Where one turn sends some rows of the set: a few examples, then the rows asked
Q_751: 1.89, 0.78, -1.56, 0.55, -0.78, 0.97, 2.13, 0.91, 0.71, -1.91, 4.37, 0.00
Q_417: 1.07, -0.64, -2.39, 0.50, -1.44, 0.25, 0.70, 2.56, 1.61, -2.24, 2.02, 1.51
Q_254: -0.16, -0.10, 1.17, 0.83, -0.41, -2.28, 0.07, 3.23, 2.47, 2.11, 0.82, 0.17
Q_822: 2.52, -1.06, 0.13, 1.12, -0.37, -0.61, -1.47, 1.32, 3.18, -0.35, 3.18, -2.26
Q_710: -1.54, 0.84, 1.88, -1.46, 0.05, 1.30, -1.91, 1.51, -1.51, -2.34, 2.46, -1.69
Q_657: 1.75, -0.50, -1.55, 1.61, -0.56, -0.70, -0.86, 1.77, 2.96, 0.43, 2.74, -0.82
Q_801: 1.75, -2.30, 1.22, 0.40, 1.38, 2.38, -0.51, 2.08, 0.64, 0.55, 1.77, -2.04
Q_455: -0.90, -1.48, 0.41, -0.93, -1.25, -0.52, -1.46, 1.29, 1.61, -3.63, -0.54, 1.47
Q_177: -1.44, 0.05, 1.27, 2.10, 0.75, 2.95, -0.48, 1.02, 2.76, 0.91, 0.22, -0.38
Q_682: 1.40, -0.16, 0.52, 0.61, -1.24, 1.30, 2.63, -1.23, 2.88, -0.87, 0.84, 1.43
Q_297: -1.40, -1.60, 2.14, -2.09, -0.17, 2.50, 0.22, 0.36, 0.20, 0.94, 0.18, 0.42
Q_429: -1.33, -3.21, 0.18, -1.43, 0.49, -1.57, -1.48, 0.87, 1.45, -2.19, 2.11, 1.64
Q_595: 1.02, 0.72, 2.81, -1.48, 1.83, -0.12, 1.03, 0.40, -0.33, -1.15, 3.65, -2.66
Q_618: 2.40, -0.72, 1.35, -0.68, 0.58, -2.33, -0.49, 1.59, -0.37, 1.90, 2.23, 0.41
Q_67: 0.85, -3.04, -0.59, 0.16, 0.91, -1.25, -0.95, 0.81, 3.02, 0.03, 3.61, 0.10
Q_302: -0.20, 2.36, 2.47, 1.02, 1.66, -1.71, -0.48, 0.34, -0.87, -1.92, 1.39, -0.08
Q_631: -1.59, -0.40, 0.69, -1.22, -1.10, 2.00, 0.27, 1.14, 0.30, -1.39, -0.50, 2.72
Q_294: 1.03, -0.55, -1.42, -0.55, -0.79, -0.32, -0.60, 2.70, -0.02, -3.17, 3.92, -0.52
Q_538: -0.04, 0.63, 2.38, -0.73, 0.48, -0.55, 2.91, -0.93, 0.16, -2.59, 2.34, -2.08
Q_645: -1.47, 1.64, 2.87, -0.27, -0.59, -0.72, 2.99, 0.59, 0.36, 0.34, 0.38, 1.32
Q_499: -1.85, -0.25, -0.46, -1.30, -0.62, -1.12, -2.21, 1.77, 0.56, -3.37, 0.56, 0.88
Q_703: 0.58, -0.79, 1.43, -1.41, -0.32, -2.11, -0.15, 1.54, -0.52, 0.36, -0.32, 2.61
Q_205: -1.34, -0.44, 1.63, -1.88, 0.89, -0.67, -1.60, 2.43, 0.35, -3.62, 0.15, 0.58
Q_900: -0.95, -0.61, 0.67, 1.49, 0.90, 0.36, 1.93, -1.77, 2.43, -1.64, 2.29, 2.03
Q_25: 2.14, -0.47, 0.02, 1.46, 1.01, -0.26, 0.13, 2.60, 3.77, 0.91, 2.02, -0.44
Q_648: 0.14, -1.47, 2.10, -1.27, 0.28, 2.35, -0.02, 0.44, 0.69, 2.21, 2.35, -1.83
Q_139: 0.11, 0.59, -0.36, -0.14, -1.15, 1.03, 2.97, -1.42, 1.59, -0.84, 0.98, 2.43
Q_940: -0.56, -2.92, 1.54, -0.73, 0.69, 2.66, -0.33, 2.38, -0.14, -1.47, -1.04, 0.47
Q_909: -0.21, -0.64, 2.32, 0.03, 1.91, 2.86, 0.15, 1.12, -0.95, -2.22, 1.26, -2.29
Q_47: 0.45, 0.22, 2.38, -1.59, -0.39, -0.19, 0.49, -1.07, -0.60, -3.23, 3.39, -2.09
Q_392: 0.06, 0.77, -0.82, -0.56, -1.24, 0.76, 1.81, 0.77, -0.25, -3.86, 2.64, 1.05
Q_317: 0.64, 2.04, 1.61, 2.83, 1.04, -1.09, 1.25, -0.08, 1.05, 0.14, 0.68, 1.61
Q_996: -2.29, 0.39, 2.21, 0.40, 1.21, 2.31, -2.10, 1.49, 0.89, -0.91, 1.02, -1.89
Q_10: 0.18, -0.09, 1.45, -0.41, 0.07, 1.23, 3.12, -0.07, 1.91, -0.82, -0.45, 2.76
Q_111: 0.94, 0.28, -0.43, 1.83, -0.77, 2.51, 0.92, 1.01, 2.59, 1.57, 1.20, 1.29
Q_359: -1.09, -0.17, 1.41, 0.36, 2.02, -0.34, 1.01, -1.83, 0.63, -2.38, 4.32, -0.86
Q_112: 0.61, -1.29, 1.06, 1.85, 1.05, 3.74, 1.64, 1.07, 0.95, -0.60, 0.01, -0.19
Q_628: -1.66, 0.14, 1.97, -0.75, -0.33, -2.74, -0.96, 3.58, 0.47, -0.16, 0.67, -0.19
Q_188: 1.81, 0.12, 1.08, 0.27, 0.33, 1.31, -0.73, 1.34, 0.53, 1.29, 4.18, -2.50
Q_651: -0.47, 1.75, 3.22, -0.40, 0.26, -1.62, 2.48, 0.75, -0.05, 0.98, 2.76, -1.38
Q_950: -0.43, -1.89, 0.43, -0.99, -0.61, -2.09, -0.55, 2.80, 1.88, -2.26, -0.14, 0.07
Q_209: 0.46, 1.14, 0.74, -1.38, 0.13, -0.18, 0.74, -0.99, -0.85, -1.78, 4.34, -2.09
Q_856: 1.42, -1.85, -0.20, 0.30, 0.11, -2.12, -0.57, 3.07, 3.30, -0.35, 1.63, -1.37
Q_59: 0.14, 0.28, 1.45, 0.32, -0.43, 0.08, 4.49, -0.98, 2.03, -1.13, 0.86, 0.27

Q_801 goes to Q_909
Q_682 goes to Q_822
Q_359 goes to Q_429
Now these:
Q_205 goes to Q_10
Q_254 goes to Q_651
Q_317 goes to Q_618
Q_856 goes to Q_538
Q_499 goes to Q_139
Q_648 goes to Q_996
Q_392 goes to Q_417
Q_710 goes to Q_631

